The rows of M fall into a few groups, which share some directions, and each row is roughly a mix of its group's hidden directions.
M (147 x 10):
10, -3, -4, -6, -12, 8, -6, -2, -23, 18
-10, 3, 13, -1, -21, -6, -2, 8, 9, -18
6, 3, 0, 3, 7, -8, 16, -7, -22, 18
-5, 0, -14, 7, 13, -10, 15, 2, 19, 10
-11, 6, -7, -21, 13, 2, -9, 11, 3, -15
-9, 3, -7, 17, 1, -1, -8, -4, 22, 15
1, 6, 5, 13, 13, -5, -2, -12, -20, 18
11, -3, 8, -10, -2, -9, 2, -21, -21, 3
18, 21, -12, 10, 7, 9, 6, 1, -8, 1
-21, -5, 1, -15, -16, 5, 3, -9, -3, -15
-15, 14, 10, -3, 4, 4, 5, 21, 13, 9
9, -4, -17, 13, -8, 6, 13, -5, 16, -13
12, 13, 6, 16, 20, -11, -10, 4, -4, -1
0, 7, -7, 18, 10, -11, 8, -10, 18, -13
3, -3, 11, 19, 3, -4, 2, 6, -11, -24
-11, 7, 24, -2, -5, -4, 3, 18, 1, 12
-5, 20, 17, -8, 1, 8, -5, 2, -17, 11
1, -7, 0, 10, -2, 3, -16, 8, 9, -26
-3, 17, 1, -2, 23, 17, 1, 2, 6, 9
7, -5, 10, 15, -5, 21, 4, 1, 9, -17
8, -10, 8, -14, -11, 10, 1, -24, -1, 7
-3, 19, 8, -3, 1, 1, -4, 26, -6, -9
-16, -4, -14, 19, 1, -5, 15, -4, 12, -6
16, 14, -9, 14, -7, 0, 22, -1, -3, 0
2, 19, 3, -6, -13, -7, 0, -6, 24, 3
-12, -3, 5, 20, 1, -5, -7, 0, 19, 16
-16, -4, -3, 4, -4, -14, -3, -5, 25, -9
-3, 7, 8, 1, -21, 7, 18, 3, 15, -9
-4, 14, -9, -13, -7, 15, -20, -3, 9, 8
-8, 1, -25, 3, 16, -1, -6, 6, 10, 10
-21, 4, 7, 6, 2, -4, -8, 16, 2, -20
3, 5, -6, -22, 16, -2, -8, 18, -6, 7
-3, -9, 3, 24, 2, -14, -9, -7, -15, 6
-16, -18, -17, -4, 1, -1, 3, -3, -16, -11
-8, 4, 15, -18, 12, -4, -20, -5, 4, 6
-12, 15, 21, -1, 7, -6, -7, 2, 9, 16
-7, 1, -10, 9, -24, 11, 7, -5, -17, 1
-6, -7, 13, 15, -15, 0, 9, 20, -7, -6
8, 0, 3, -18, 16, -8, 2, 3, 13, 20
2, -7, -9, -24, -6, 11, 9, 3, -15, -10
5, 7, -8, 7, 18, 26, 7, 2, 4, -3
-20, 0, -15, -3, -15, 4, 16, -10, 5, -4
-6, -3, -10, -19, -18, 0, -16, 11, 1, 9
20, 9, -7, -13, -10, 14, 8, -12, -8, -5
-15, -1, -7, -9, -16, 7, -8, 4, -18, 14
-24, 4, 22, 1, 2, 0, 4, 1, -10, -7
8, -14, -5, -3, 7, 6, 8, 7, -25, -11
-8, -10, -1, -13, -8, -6, 21, -14, 5, 13
17, 16, 3, -7, 4, 3, -8, -8, -8, 21
2, 3, -1, 1, -16, -1, 25, -8, 2, 17
12, -4, 10, -8, -4, 2, 4, 27, -8, 11
10, 10, -11, 10, 19, -11, 4, -15, 0, -10
-12, 19, -9, 10, 9, 8, 0, -11, -13, -13
-6, 11, 15, 3, 9, -3, -21, 3, 17, -6
17, 20, -6, -2, -8, 4, 17, -1, -4, -13
17, -15, 5, 0, -7, 0, 9, -19, -12, 7
22, 6, -12, -22, 8, 1, -8, 1, -1, 1
-19, 5, -6, 12, -13, -19, 7, 9, 4, 3
4, -17, 6, 21, 8, -12, 5, -12, 9, 3
-4, 8, -15, -8, 23, 7, -15, -2, 10, -3
-4, -18, -9, -11, -2, 0, 9, -7, -11, 22
-3, -12, -5, 15, -3, -2, 4, -22, 16, 10
-8, 9, -20, -6, 3, 13, -18, 4, 1, -13
2, 3, -10, 8, -8, 2, 28, 0, -12, 10
-15, 9, 2, 8, 3, 20, 1, -9, -20, -3
18, -6, 1, 4, 8, 7, -1, -25, -1, 11
13, 21, -8, -3, 1, 8, 8, 13, 1, -17
1, 9, 13, -18, -14, 13, 9, -10, -10, -5
6, 7, -2, -32, 2, 2, -9, -5, 2, -8
10, -7, 9, 20, -1, -5, 15, -8, -4, -17
-21, 2, -11, 12, -2, 1, 1, 15, 3, -17
-24, -5, 12, -2, 1, -14, 1, 14, 5, 10
10, 15, 20, -15, 5, -13, 3, 5, -2, 7
-2, -23, 14, -8, 5, -12, 10, -4, 0, -13
-11, 23, 13, -3, 13, 12, -6, 8, -4, -6
5, 1, -12, -28, 1, 11, -6, 7, 9, -1
8, 3, 4, -17, 11, 1, -10, 5, -16, -19
3, 7, -12, -8, -8, -5, -19, 13, 8, 18
-18, 17, 0, 3, -11, 5, 5, 7, 10, -18
-5, 27, -13, 5, 5, -6, 1, 5, 1, -15
-2, -3, -18, 20, 17, 3, -9, -10, 8, -1
-10, 7, 14, -9, -9, -5, -5, 4, 27, -2
-14, -21, -3, -4, 14, 0, -13, 10, -2, 10
-4, 14, -11, 22, 7, -1, -7, -9, 15, 7
7, 23, 5, 13, 7, -5, 17, 0, -10, 4
12, -21, -16, -3, 6, -3, -15, 0, 4, 11
-23, -6, 3, 22, -1, 2, 5, 11, 7, 2
-10, -4, 7, -12, -19, 1, -7, 20, 7, 9
-9, 18, 4, -23, -10, -6, 6, 2, 11, 2
5, 4, -1, 21, 0, 19, 8, -7, -9, -15
-4, 3, -7, 8, 5, -6, 23, -5, 21, -9
-12, -2, 18, -7, -12, -12, -5, 20, 6, -1
-8, 0, -16, 7, -8, 12, 11, 18, 16, -2
6, 2, -5, 20, 6, 9, 4, -23, 10, 5
-17, 23, -7, 1, 11, -4, -11, -2, -6, -10
-18, -2, -3, -2, -11, 16, 7, 5, -12, -18
11, 11, -2, -13, -10, 13, -6, 13, -14, 14
-4, 1, -4, -17, -19, -14, 4, -4, 19, -2
26, 4, -10, 15, -5, -8, 3, -11, 2, 2
4, 16, -15, 16, 3, 12, -15, 5, 5, -11
-11, 0, -7, 7, 19, 4, -19, 12, 9, -10
4, -22, -6, -1, 1, 7, -6, 18, -17, 8
9, -11, -25, 11, -3, 3, 10, -3, -12, -8
3, -6, -14, 4, 13, -17, -14, -14, 10, 6
-20, -8, -18, -13, -2, 1, -2, 7, -15, 3
-12, 2, 7, 6, -12, -5, 5, -4, 29, -4
6, 8, -19, 4, 18, 7, 3, -15, -13, 6
-13, 18, 16, 7, -6, 10, 9, 14, 6, -7
-24, -2, 9, -6, -14, 7, -2, 0, 18, -2
-23, -3, 3, -11, -14, -5, -4, 13, 7, -10
-8, 5, 21, 12, 5, 16, 13, -7, -11, -1
-5, 12, -3, -5, 16, -5, 6, 24, 4, -13
-6, -5, 6, -22, -6, 7, -10, -7, -20, 7
22, 10, 10, 1, -4, -1, 24, 1, -3, 0
17, -5, 1, 2, 15, -21, 4, -11, 12, -1
-22, 15, 7, -4, -10, 4, 5, -5, 2, -18
-10, -9, 1, 19, -9, -14, -7, -1, 20, 1
-7, -6, 4, 0, 19, -8, -5, 4, 9, -25
-3, -18, -7, 7, -10, -1, 5, -7, -23, 10
-14, -7, -5, 6, 0, 13, 8, 8, -17, -19
3, -9, 24, -6, -2, 12, 9, 2, -16, 8
11, -2, -2, -8, 3, -14, -16, 10, 4, 21
13, -18, -19, -4, 0, 4, -14, 8, 6, -10
-8, -20, 5, 16, 3, 4, 16, -4, 4, -16
-12, -23, 18, 6, 5, 4, 8, -5, -8, -6
-6, 18, 19, -14, -7, 6, 5, 9, -10, -8
-4, 2, 0, -12, 19, 11, -17, 15, 6, -9
1, -26, 0, -1, -13, -2, -10, -14, -5, -9
4, 15, -16, 10, -5, 4, 23, 8, -2, -3
-3, -11, 1, 4, -24, -10, 6, 4, 19, -6
12, -7, 18, -11, -5, -5, 1, -3, -22, 10
9, -3, -7, 1, 29, -10, 1, 5, 13, -4
-1, 0, -13, -26, 0, 14, 4, 14, 0, -6
-4, -17, -12, 1, -2, -1, -2, -2, 11, 26
1, 3, 11, -18, -14, -16, 0, -5, -17, 3
2, 12, 2, -9, -9, 14, -6, 0, -8, -26
-17, -4, -8, 19, 0, -7, -8, 16, 4, -13
-1, -20, -19, -1, 4, 5, -8, 12, 10, 11
1, 3, 0, 13, 10, 24, 12, 10, 14, 2
17, -2, -6, 18, -4, 10, -13, -2, -18, 3
-11, 20, 10, 1, 8, -6, -1, -9, 9, 20
4, -1, -10, -7, -3, 1, 24, -3, -19, 14
18, 8, 6, 15, -7, -6, -4, -11, 0, -20
-5, 16, -10, -9, 13, 6, -14, -7, -6, -18
-12, -6, 0, -18, -7, 4, 17, -7, -13, 14
-3, -10, 21, 16, -7, 1, 4, 15, 11, 7
4, -5, -4, 5, 13, 0, -24, 13, 13, -8

In each list below, one row fits none of the groups, and each other row fits one group, some only roughly. Which row is it?
  * j_768: 21, 16, -15, -1, 12, 0, 2, 10, 6, 8
  * j_324: 4, -15, 16, -13, -10, 3, 2, -16, 8, 12
  * j_877: 13, 8, 23, -6, 1, 11, 7, -2, -11, 15
  * j_795: -6, -5, -7, -7, 9, 6, -20, 23, -8, 2
  * j_153: -21, 9, 0, -16, 7, 9, 5, 17, 1, 3
  * j_996: 20, 12, -14, -5, 1, 5, -2, 13, -16, 8
  * j_598: 7, -4, -10, 6, 9, 8, -9, -20, 21, 3
  * j_544: -16, 26, -3, 10, 1, 9, 8, 2, -1, -10
  * j_564: -17, 0, 15, -8, 2, 3, 4, -20, -11, -12
  * j_702: -2, -13, -7, -12, -2, -6, 25, -9, -8, -6
  * j_99: -10, -20, 16, -10, -10, 6, 7, 8, -12, -4
  * j_32: -4, 5, -8, 23, 6, 6, 8, 21, 5, -6
  * j_692: -10, -22, -13, -1, 6, -3, -13, -1, -17, -2
  * j_632: -7, 12, 16, 14, -16, -2, 8, -10, 6, -13
  * j_473: -9, -6, 10, 7, 8, 1, 7, 6, -28, -9
	j_795
  * j_157: -11, 22, -9, -1, -15, 0, -3, -2, 17, -7
  * j_144: -11, 3, 19, -3, -5, -8, 4, -20, -15, 6
  * j_483: 11, 16, -11, 25, -3, -3, -4, -6, 8, -4
  * j_358: -14, -1, 2, -13, -5, 3, -10, -7, 21, 16
  * j_633: -17, -4, 11, -4, 10, -11, 9, 13, 2, -19
  * j_156: -1, 7, 17, 7, 5, -10, 8, -10, -24, -1
  * j_247: -15, -5, 10, -9, -2, -3, 8, -12, -2, 25
  * j_759: -7, -10, -10, -1, -6, -12, -12, 9, 15, -19
  * j_14: -13, 6, -22, 15, -4, 15, -6, 4, -4, -5
  * j_907: -1, 7, -20, 21, 5, 6, 2, 12, 0, -13
  * j_46: 13, -9, 13, -16, -7, 5, 4, -13, 16, 6
  * j_772: 14, 7, 1, 15, 6, 21, 11, 4, -14, 1
  * j_267: -2, -1, 5, 0, -22, -16, 17, -2, 1, 15
  * j_152: -4, 5, 2, 27, -2, 6, 7, 18, 9, 1
	j_483
  * j_279: 12, -1, 8, 21, 6, 1, -12, -10, 18, -1
  * j_637: -6, -2, -13, 20, -9, -13, -5, -8, -1, 17
  * j_151: 8, -5, 18, -5, 11, 9, -19, 0, -13, -10
  * j_726: -15, 10, 20, -8, -12, -1, 4, -18, -2, 1
  * j_965: 15, -14, -11, 17, 5, 18, 2, -8, -2, -4
  * j_349: -6, -7, -17, -18, -9, -12, -5, 7, -9, -13
  * j_723: 4, -14, 16, -8, 16, -18, 7, 4, -3, 9
  * j_212: -8, -10, -13, -2, 12, 11, 8, 21, -13, -1
  * j_553: 3, 8, -7, 24, 18, 4, -3, -6, -9, 10
  * j_427: 2, -10, -22, 8, 5, -11, -3, -2, -21, -6
	j_637
  * j_583: -9, 4, -8, -14, 6, 3, 10, 8, -7, -25
  * j_601: -1, -1, 15, 8, -16, -9, 0, -12, 21, 7
  * j_715: 1, 10, 20, -10, -13, -3, 0, -17, -5, -12
  * j_193: -5, 12, 13, -13, -4, -4, 10, -16, -3, 19
  * j_184: 22, 12, -16, 8, -6, 4, 4, 6, 11, -7
  * j_687: -10, 10, -2, -18, -6, -8, -2, -7, -21, 12
  * j_627: 6, -20, -9, -11, -12, -12, -5, -1, 14, -12
  * j_3: -6, -19, 6, -9, -5, 8, -12, 1, -10, 20
  * j_162: 8, -11, -23, -6, 2, 1, -15, 4, -14, 9
  * j_623: 16, 4, -1, 14, 1, 9, -4, -5, 2, -26
	j_687
  * j_309: 7, -3, -12, 7, 1, 3, -5, -21, 23, 1
  * j_817: 23, 11, 14, 7, 0, 3, 6, 11, -14, 6
  * j_890: 14, 1, 6, 9, 21, -8, 17, -5, -9, -8
  * j_412: -5, 0, -8, 27, -9, 17, 4, -4, -3, -6
  * j_134: -6, 11, 25, 15, 6, 9, 0, 10, -7, 3
  * j_297: -4, -12, -5, 3, 13, -6, -16, 16, -18, -4
  * j_225: -3, -4, -18, 5, -9, -17, -1, 3, -22, -5
  * j_843: -1, -10, -16, 11, 7, 4, 6, 21, -15, -1
  * j_647: -10, 13, -7, 4, -13, 10, 4, -11, 21, 9
  * j_839: -4, 2, -13, -14, 14, 6, -3, 14, 6, 20
	j_412
  * j_402: 4, 11, 6, -4, -5, -9, 11, -8, -23, 16
  * j_190: 14, -7, -10, -19, -2, 11, -9, 6, 6, 16
  * j_616: 4, -2, 0, 14, -9, 8, 10, 11, -20, -17
  * j_418: -8, -8, 19, -3, 11, 4, 5, -2, -25, 2
  * j_2: 4, -16, 8, 7, 11, 2, 8, -26, 1, -3
  * j_573: 10, -11, -14, -12, -21, 6, 10, -9, 3, -6
  * j_853: 3, -11, 5, 8, 6, -12, -21, -12, 9, 13
  * j_394: -5, -3, -8, 26, 8, 13, 9, -11, 3, -5
  * j_608: 5, 0, -13, -14, -13, 9, 18, -16, -6, 3
  * j_371: -15, -8, -1, -8, 2, -3, -4, 17, -23, -8
  * j_281: 6, 8, 13, -15, -13, 9, 8, -4, -4, -20
  * j_295: -7, -8, -19, 24, 2, 6, -4, 12, 5, -2
  * j_745: -16, -6, 19, -7, -13, 17, 5, 3, -7, -5
  * j_638: 13, -1, -8, -17, -12, 0, 17, -16, -8, 3
	j_190
  * j_59: -19, -9, 13, -14, 6, 1, 3, 0, -21, 1
  * j_897: -2, -10, 10, 15, 16, -11, -15, -1, 14, 2
  * j_282: -3, -22, 3, -14, -8, -8, 2, 19, 7, -3
  * j_264: 3, 4, -27, 1, -6, -2, 4, -2, 7, -20
  * j_392: 5, -6, -3, -9, 11, 11, -13, 6, -18, -18
  * j_930: 5, 13, -10, 6, -2, -8, 6, 27, 8, -3
  * j_192: -16, 0, 7, -2, 9, -8, -11, 22, -13, -6
  * j_840: 2, 7, -7, 8, 10, -3, 21, -22, 3, -6
  * j_367: -8, 8, 5, 0, -11, -1, 15, -2, 21, -18
  * j_233: 9, 9, 19, -7, 8, 13, 1, -12, 6, 17
  * j_793: 6, -15, 0, -4, 20, -5, -9, 5, -21, 0
  * j_497: -3, 4, -24, -1, 10, 11, -4, 2, -2, -21
	j_840
  * j_997: 21, -12, -10, 9, -1, -6, -17, -9, 0, -10
  * j_588: 12, -10, 1, -16, -6, -12, -6, -19, 10, 11
  * j_496: 1, 2, -2, 4, -5, -9, 2, 0, -33, 3
  * j_912: 7, -11, -1, -10, 9, -9, 6, 10, -27, 2
  * j_592: -9, 1, -12, 13, 5, 9, 11, 25, 3, -4
  * j_400: -1, 4, 6, -15, -5, 0, 2, -6, 30, 6
  * j_797: 3, 10, 3, -15, -6, -22, 1, 6, 16, -10
  * j_9: -8, -12, -5, 2, -10, -3, 7, -13, 21, -16
  * j_207: 4, 13, 7, 5, 1, -3, 15, 21, -15, -11
  * j_173: -1, 17, -8, -3, -10, 6, 24, -1, 8, -11
  * j_895: 12, -9, -2, -9, -10, -10, 3, -17, 18, 12
  * j_599: 13, -25, 0, 9, -3, 1, -9, -2, -11, -13
  * j_969: 20, 24, 2, 1, 12, -5, -7, 3, 6, -3
  * j_609: 22, -6, -1, 4, -1, -4, -13, 21, 10, -3
	j_609
  * j_426: -1, -13, 7, 2, -8, -5, 13, -24, 9, -11
  * j_219: 4, -12, -15, -6, -11, -7, -5, -8, 23, -7
  * j_125: 7, -3, 9, 3, 12, -8, -6, 22, -8, 18
  * j_849: 5, -3, 4, -13, -11, 4, -14, -9, 1, 25
  * j_373: 4, 6, 15, -9, -2, -8, -11, -20, 8, 15
  * j_260: 3, 19, 6, -8, -13, 6, 14, -7, 19, 2
  * j_292: -7, 2, 30, -3, 2, 3, -7, 14, 5, -2
  * j_728: 18, 3, 7, -20, 13, 14, 2, -6, -9, 4
  * j_471: 19, -4, -3, 10, -16, -6, -3, -20, 6, -5
  * j_967: 2, -8, -15, 1, -11, -10, -1, 11, 24, -6
  * j_682: 17, 17, -5, 1, 19, 13, 3, -10, 3, -1
  * j_300: -5, 21, -18, 9, 5, -6, -14, 6, 9, -1
	j_682
  * j_879: -11, -9, -15, -1, 6, -8, 19, 7, -17, -7
  * j_782: -21, -2, -4, 19, -9, 1, -18, 0, 0, -5
  * j_671: 5, 23, 5, 4, -8, 13, -2, 6, -4, -20
  * j_576: 6, -6, 19, 6, 11, -5, 18, -3, -15, 8
  * j_837: -5, -7, 2, 7, 23, -18, 3, 17, 4, 2
  * j_328: 7, 12, -7, 0, 20, -21, -12, -4, 2, 5
  * j_266: -2, -17, 5, -9, -8, -7, -6, 25, 7, -6
  * j_464: 3, 9, 17, 6, 15, -13, -17, -1, -5, -11
  * j_48: -22, 8, 7, -6, 14, 7, -1, 17, 6, 7
  * j_384: -14, 1, 23, -12, -7, -5, 11, 2, -1, -14
  * j_941: 9, -13, 10, 4, -4, 14, -3, -11, 2, 23
	j_576
  * j_422: -2, 2, -21, -16, -6, -2, -18, 14, -3, 2
  * j_786: -2, -17, -22, 11, -6, -11, 9, 5, -10, 4
  * j_716: -20, 21, -6, -3, -2, -5, 9, 12, 9, 4
  * j_591: 0, -13, 27, 3, -4, -5, -2, 11, -11, 9
  * j_568: 23, -13, 4, 5, 10, 7, 17, -5, -6, -2
  * j_311: -16, -7, -13, 1, 1, -1, 4, -15, 17, -16
  * j_904: -4, 16, -1, -8, -5, 10, 8, -10, 25, 1
  * j_893: 9, -11, -29, -7, 0, -1, 5, -3, -9, -5
  * j_472: -3, 17, -3, 9, -15, -7, 0, 10, 15, -16
  * j_519: -6, -20, 13, -3, 16, -17, 3, 3, 1, 8
  * j_220: 1, -18, -8, -15, 2, -1, 7, -24, 3, 4
	j_472
  * j_617: -18, -4, -9, 23, -14, -1, 9, -6, -5, -1
  * j_430: -9, 6, -1, 2, 3, 7, -31, 5, 8, -4
  * j_257: -11, -20, 6, 12, 15, -13, -11, -1, 2, -4
  * j_37: -1, -7, 18, 4, -3, -7, -4, 12, -25, 6
  * j_101: -7, 19, 19, 11, -4, -5, -6, -2, 14, -11
  * j_892: -4, 21, 13, 12, 10, 17, 0, -4, 10, 3
  * j_527: 4, -16, -16, 17, -7, -6, 10, -5, 3, 16
  * j_315: -17, -13, -9, 16, 11, -9, -4, 12, -9, -3
  * j_760: -2, 14, -4, -15, 19, -6, -10, -6, 7, -16
  * j_16: 0, 5, 10, 7, 18, 6, -7, -11, 19, 14
	j_760
